(in the rows, 128 means zero)
The rows of X fall into a few groups, and each row is roughly a mix of its group's hidden directions.
X (128 x 10):
[[118 114  77 142 108  73 152 135 142 135]
 [140 136 152  65 144 155 117  89 126 129]
 [121 104  84 108 124  87  97  90 115 140]
 [146  78  96  87 147 134 104 113 112 147]
 [111 117 148 114 185 165 122 125 130  87]
 [143 110 172 132 120 120 165 121 186 129]
 [172 112 173 120 173 152 129 114 127 145]
 [ 87 131  89 175  99 117 105 108 121 123]
 [151 192 114 101 162 128 136 125 105 138]
 [172 112 108 107  82 139 126 115 146 169]
 [171 104 154 114  75 124 129 104 152 136]
 [182 167 125  92 114 123 136 124  97 108]
 [116 102  97 102  86  91 118 132 168 131]
 [113 114 103  77 101  91  89 126 120 119]
 [168 142 184 103 104 150 113 129 112 143]
 [173  84 134  80 147 115 122 112 117 141]
 [141 101 153  73 144 140 110 101  92 133]
 [123 159 177 165 153 153 156 140 131 108]
 [134 117 129  64 129 127  98  92  98 128]
 [157 137 130 126  65 121 143 126 114 172]
 [ 95 117 117  91 115  97  76 135 155 139]
 [136 155 185 142 112 137 157 105 166 134]
 [ 85 152 116 129 146  93  78 131 150 110]
 [154 131 126 136  57 118 122 135 111 160]
 [147 115 106 134 100 109 163 119  71 104]
 [170 140 156 116  86 165 122 119  94 139]
 [142 100  92 190 130 107 154 122 125 120]
 [122 132 108 173 172  97 151 139 124  92]
 [137 135 133 173 123 130 111 152 146 191]
 [146 159 174 137 160 163  97 103 133 126]
 [150 116 145 173 146 125 182 112 113 101]
 [165 116 160  86 168 145 103 105 136 121]
 [121 190 163 134 139 132 103 138 124 166]
 [140 166 180 108 157 162 105 116 131 123]
 [106 130 103 183  97 107 169 133 131 116]
 [114 145  91 104 170  96 112 126 159  97]
 [105 155 146 126 170 160  89 130 166 136]
 [106 160 154  78 131 162  92 128 141 133]
 [139 140 171  96 164 158  90 104 121 130]
 [158 139 148 124 114 120 145 115  73 175]
 [116 150 106 198 102 129 120 150 137 117]
 [130  96 111 152  82 115 166 120  88 135]
 [124 157 164 111 172 169 108 123 105 110]
 [144 172 175 128 136 178 129 123 140 115]
 [138  96 129 136 138 136 197 111 151 150]
 [ 95 127 137  72 131 136  77 120 110 121]
 [165 147 172 156 118 101 140 116 170 117]
 [119 171 150 133  97 121  74 140 104 145]
 [129 102 104 184 130  91 162 134 142 144]
 [144  71 137  96 146 138 168 120 109 145]
 [ 97 159 120  81 101 118  86 148 138 120]
 [139 110 123 108 102 169 119  98  82 159]
 [111 133 167 140 156 161 119  73 139 110]
 [154  99  80 176 137 126 147 113 126 154]
 [ 98  88 102  88 154  96 110 136 134 149]
 [114 160 121 161 139 169 107  95 169 133]
 [102 127 147 124 141 158  73 118 126  82]
 [149 142 180  95 156 167 144 111 137 129]
 [153  93  95  91 118 130 126 170 129  93]
 [110 147 176 151 100 113 171 156 139 115]
 [103 161  86 162  85 114 107 117 137 128]
 [119 114 101 130 119  66 128 149 165 103]
 [138 126 180 150 119 115 177 146 161 136]
 [171 169 156 124 111 160 136 127 139 167]
 [183 162 141 120 122 168 141 114 108 151]
 [127 176  85 123 146 142 112  92 109 100]
 [120 122 175 128 109 115 182 160 146 145]
 [155 104 184 105 155 150 157 122 144 133]
 [127  97 122 155 106 135 175 116  78 112]
 [ 93 113 106 143 176 103 162 157 142 136]
 [103 114 139 146 181 180 120 111 112 127]
 [174 106 128  95 109 141 152 175 108 135]
 [144 152 163  95 148 162  92 109 123  97]
 [ 89  96 112  87 123 127  80 113 110 130]
 [111 144 144 117 163 101 127 185 163 131]
 [150 116 133 137 126 111 168 138  65 154]
 [143  90 127 144 105 114 187 153 104 129]
 [154 124 114 121  95  74 147 131 160 161]
 [141 123 134  93 114 163 106  74  94 124]
 [103 135  92 137 121 153 121 130  74 169]
 [139  96  91 185 140 122 162 118 116 135]
 [127 160 164 101 145 117 114 153 136  73]
 [ 96 131 123  76  90 102 140 160 110 127]
 [115 133  97 152 130  65 112 146 158 143]
 [155 136 100 136 181 141  99 119 165 149]
 [133 167 110 122 135 109 155 102 188 133]
 [114 134  87 106 143 137  61 138 124 119]
 [156 166 139 111  87  97 112  97 106 150]
 [148 104 112 111  80 138 143 106  77 138]
 [123 167 170 132 123 127 111 160  98 171]
 [158 119 126 135  57 142 122 133 100 143]
 [139 122 132 195 162 116 115 103 143 148]
 [132 145 168 151 172 169 123 117 160 139]
 [141 163 159  93  84 133 112 135 138 165]
 [165 136 105 147 153 150 146 104  73 124]
 [173 145 149 109  81 120 114  89 141 139]
 [102 157 118 159 143 104  92 172 155 124]
 [110  85  85 154  98 124 141 166 114 127]
 [164 102 124 133 179 158 106 106 105 148]
 [122 119 138 124 147 187 111 110 105  82]
 [129 154 120 104 118 146  72  80 114 119]
 [147  98 110 183 129 109 151  88 126 146]
 [154 135 117 140  85 172 129 102  84 125]
 [149 124 110 126 152 114 116 140 202 126]
 [104 105 122 142  81  76 153 147 131 116]
 [118 106  79 101  89 100 113 129 112 158]
 [143 150 128 137 106 152 114  57 125 113]
 [ 82 114 105 158 179 126 158 138 130 126]
 [107 124 119 105 168 144  69 120 155 145]
 [114 108 164 112 129  87 102 162 170 133]
 [173 150 176  97 123 133 138 143 116 161]
 [139 100 108 119  76 117 163 134  86 115]
 [157 132 182 131 147 177 147 106 123 129]
 [114 179 134 165 113 125 107 121 168  98]
 [108 126 111 196 110 159 139 148 142 127]
 [123 140 147 127 125  95 163 153 134  65]
 [112 141 144 125 181 173 135 147  91 117]
 [171 124 127 156 137 145 187 126 125  98]
 [155 109 144 119  92 155 173 117  88 117]
 [124 114  86 160 135 101 106 147 161  87]
 [113 166 150 140  82  94 136 147 164 117]
 [136 141 196 124 126 129 173 129 149 119]
 [122 157  95 106 127 108  85  79 145 129]
 [ 99 161 120 158 127 127 142 129 127  63]
 [109  82 110 143 155 118 168 132 160 159]
 [103 134 139 152 121 179 139 106 154 174]
 [101 142 103  66 133 117  89 119 144 128]
 [146 154 124 125 178 127 105 139 184 121]]

In each list below, two rows fit none of the groups, and each other row fits one group, some only roughly. Which are they? Name them in the order they come.
    q_863: [158 111 134 103 163 162 166 164 111 117]
    q_317: [137 151 120 108  85  92  74 141 138 125]
    q_198: [158 158 171 141 136 176 131  95 126 121]
    q_235: [ 90 118  76 102 112 136 136 116  96  98]
    q_435: [130 131  89 114 124 127  67  98 159 124]
    q_88: [155 114 137 128 115 142 176 164  97 165]
    q_178: [169 115 132 130  73 114 130  96 116 162]
    q_49: [ 98 135 119 162 162 155 114 153 154  86]
    q_518: [170 146 165  79 114 160 126 140 125 138]
    q_510: [107 100 111 119 179 102 146 170 148 119]
    q_776: [141 113  99 168  82 100 131 124  92 111]
    q_277: [152 138 165 126 117 188 123 112  93 124]
 : q_178, q_518
    q_752: [146 126 135 120  89 108 180 170 114 110]
    q_632: [126 100  81 113 113 118  98 104  84 151]
    q_987: [148 129 123  80 135 153 125 127  65 122]
    q_864: [168 142 150 148  91 151 148 106  90 108]
    q_77: [155  96 159 152 143 114 188 136 126 123]
    q_61: [127  92 122 124 166 184 139 111 119  98]
    q_264: [126 159 139 142  98 161  85 108  89 112]
    q_146: [144 158 154  72 104  94 106 144 125 127]
    q_37: [ 97 108 108 163 126  87 130 137 167  96]
    q_955: [137 149 131  68 132  80 151 142 133 115]
    q_234: [136 120 125 149  97 140 158 166  84 166]
    q_358: [116 160 126 148 133 171 135 102  79 156]
    q_634: [112 125 112 116 135 145  84 168 117 180]
    q_951: [136 115 122 184 156 122 144  91 160 149]
    q_213: [161 124 127  98  59 121 150 124 121 130]
 : q_987, q_37
    q_596: [104 108  79 123 140  91 147 125 169 149]
    q_800: [ 92 109 100  99 128  99  73 123 126 139]
    q_745: [155 185 155 157  91 128 141 144 130 135]
    q_15: [144 140 139 142 116 141 152 154  81 181]
    q_211: [112 144  93 114 137 123  76 114 145  82]
    q_481: [120 122 114 168  98 111 186 134  99 135]
    q_690: [159 110 119 119 128 120 125  55 108 144]
    q_867: [121 176 137 130 139 136 113 116 139  63]
    q_244: [114 101 140 158 105  84 131 113 176 147]
    q_718: [162 101 130  77 126 140 124 118  79 146]
    q_447: [ 98 126  72 132  88 131  98  99 133 124]
    q_365: [177 124 164  73 132 135 122 129 146 115]
 : q_745, q_718
    q_214: [154 148 120 132  93 138 142 148  78 170]
    q_803: [108 152  97 124 103  88  93 164 116 107]
    q_828: [157 124 194 107 131 140 150 124 138 160]
    q_653: [138 129 116 150 137 200 154 112 112 114]
    q_153: [123 101 141  84 120 127 132 108  67 144]
    q_930: [143 178 145 117 130 134  98 134 161 175]
    q_499: [111  67  98  91 122 121 131 117 101 143]
    q_696: [138 197 137 154 105 133 125 148 144 106]
    q_975: [123  87 101 172 120 146 166 100 134 148]
    q_757: [111 103 121 172 120 142 156  69 131 123]
    q_978: [136 109 102 104 158  98 177 164 139 134]
 : q_653, q_153
    q_255: [163 163 151  90 133 165 107 114 100 117]
    q_549: [142 176 129 188 137 111 101 143 130 127]
    q_14: [136 157 187 130 131 162 114  92 116 141]
    q_327: [131  80 115 103 138  76 158 137 110 139]
    q_266: [121 147  98 109 117 100  80 172 132 107]
    q_93: [124  78  86 145 112  98 160 106 121 139]
    q_525: [ 83 112 143 156  89  89 139 149 146 140]
    q_635: [133 129 100 173 169 157  87 117 140 119]
    q_390: [151 149  92 119 114 148 141 159  71 136]
    q_259: [ 94 178 131 129 141 176 109 126 100 128]
    q_52: [ 89 116 115 176  88 144 151 134  97 128]
    q_841: [ 74  97 120 112 180 111 116 124 131 127]
    q_194: [138 147 170 149 141 101 124 163 171 101]
    q_717: [ 95  99 138 112 137 175  89 153 102 128]
 : q_52, q_841
    q_318: [111  92  96 176 149  93 119 128 142 152]
    q_303: [141 126 173 144 126 109 187 121 146 102]
    q_62: [158  88 167 128 106 150 163 143 121 157]
    q_643: [128 129  98 136 134 177 140 136  70 107]
    q_371: [136 113 147  94 189 148 153 146 128 108]
    q_17: [ 85 144 129 137 195 128 115 149 129 116]
    q_798: [129 114 119 118 165  72 161 125 156 153]
    q_413: [165 135 171 150 102 160 140 126  89 113]
    q_743: [ 77 140 127 161 138 106 118 126 176 106]
    q_760: [171 143 135 125  97 166 141  83 103 132]
    q_315: [160 114 102 159 125 119 192 133 136 142]
    q_286: [107 128 116 133 171 154 140 113 105  70]
 : q_743, q_315
    q_422: [115 100 112 112 103 120 128 115  59 109]
    q_437: [132  94  90 149 106 167 152 132  96 102]
    q_986: [144 130 105 126  75  99 176 139 109 114]
    q_195: [147 147 155 140  66 126 109 121 110 164]
    q_931: [121 147 100 153  91 159 123 124  72 137]
    q_627: [147 140 155 123 132 175 156 114  80 104]
    q_838: [ 92 142 150 166 157 159 116 123 109 168]
    q_836: [167 122 144  93 127 190 137 112 138 122]
    q_403: [129 120 110 130 151 174 115  83  97 163]
    q_934: [142 167  84  98 136 115  82 132 142 143]
    q_744: [112 120 139  65 127 131  98 131 146  87]
    q_553: [145 143 166 121 116 194 127 117 107 109]
    q_977: [138  99 178 107 152 118 149 136 176 137]
    q_372: [126 143 134 128 170  93 156 149 179 144]
    q_613: [129 123 102 105  75 103 144 176 115 129]
 : q_934, q_613
    q_576: [126 102 117 116 157 162 133 103  81  88]
    q_852: [114 143 117 165 136  67 142 155 151 112]
    q_6: [110 176 117 127 101 137 107 103  95 168]
    q_746: [ 96  97 106 123 168 117 132 181 134 109]
    q_775: [122 111  93 126 153 126 173 181 112 133]
    q_504: [135 128 121 146 125  77 125 193 118 133]
    q_348: [133 166 158 167 116 147 112 104  85 112]
    q_925: [146  92 115 141 129 143 182 120 103  87]
    q_856: [126 117 131 122 191 173 109 153 119 115]
    q_665: [105 157 147 128  86 137  79 141 138  94]
    q_346: [109  96  85 143 163 137 160 128 143  91]
 : q_348, q_665
    q_519: [167 136 171 118 176 145 104 138 132 103]
    q_197: [141 141 141 141  58 117  99 108 115 145]
    q_947: [118 157 128 195 135 137  93 129 151 119]
    q_408: [103 158 127 135 114  98  93 105 136  74]
    q_125: [112 120 137  98 186 120 116 119 170 154]
    q_347: [114 136 176  97 122 134 146 153 139  76]
    q_571: [152 163 171 139  90 127 114 115 120 170]
    q_42: [156 131 160  83 159 134 160  98 148 140]
    q_8: [116 128 112 152 150 127 149 129 128  54]
    q_376: [147 144 149 134 119 185  95  90 127 148]
    q_270: [ 84 125  77 172 138 123 139 104 128 118]
    q_556: [136 132 150 159 124 184 176 139 145 123]
    q_428: [155 156 179 119 117 145 117  79 126 142]
    q_948: [128  93  82 147 173 128 103 115 155 141]
    q_846: [122 143  99 127 123  65  87 150 126 119]
 : q_408, q_376
    q_156: [146  96  91 132 102 100 133  77 146 144]
    q_599: [107 121 138 144 100  96 184 162 139 111]
    q_792: [168 137  94 164 116  84 161 136 130 130]
    q_240: [145 136 156 134 148 175  81 102 144 109]
    q_705: [142 160 153 153 123 181  98  97 120 117]
    q_544: [150 126 134 170 132 112 107 129 194 134]
    q_249: [131  83 152 135 150 177 156 106 122 150]
    q_956: [100 111  97 122 137  85 115 180 149 126]
    q_804: [121 157 122 124  68  81 127 111 147 122]
    q_124: [133 141 162 140 184 170 110 150 121 114]
    q_722: [168 135 141 129  79  91 144 155 111 152]
    q_959: [121 156 134 173 136 102 146 167 112  87]
    q_505: [113 183  91 119 150 106  96 134 126 102]
    q_285: [ 97 130 112 182 106 136 161 118 164 114]
 : q_240, q_722
    q_78: [127 156 163 165 107 107 155 157 160 151]
    q_120: [ 86 121 152 154 184 150 145 111 134 121]
    q_436: [ 80 138 103 152  92 137 117 118  82 127]
    q_96: [108 128 114 110 118 153  61 106 102 120]
    q_773: [ 93 150 150 148 189 140  98 132 139 132]
    q_21: [178 115 135  90 129 119 112  82 112 150]
    q_731: [ 87 116  68 149 152 132 108 116 111 126]
    q_825: [135 125 142 151 167 161 163 114 101  86]
    q_656: [172 131 144 141 121 146 129  69  95 118]
    q_991: [123 161 122 102 116 140  74 123 128 175]
    q_175: [115 134 141 120  66  97 150 117 159 153]
 : q_436, q_731
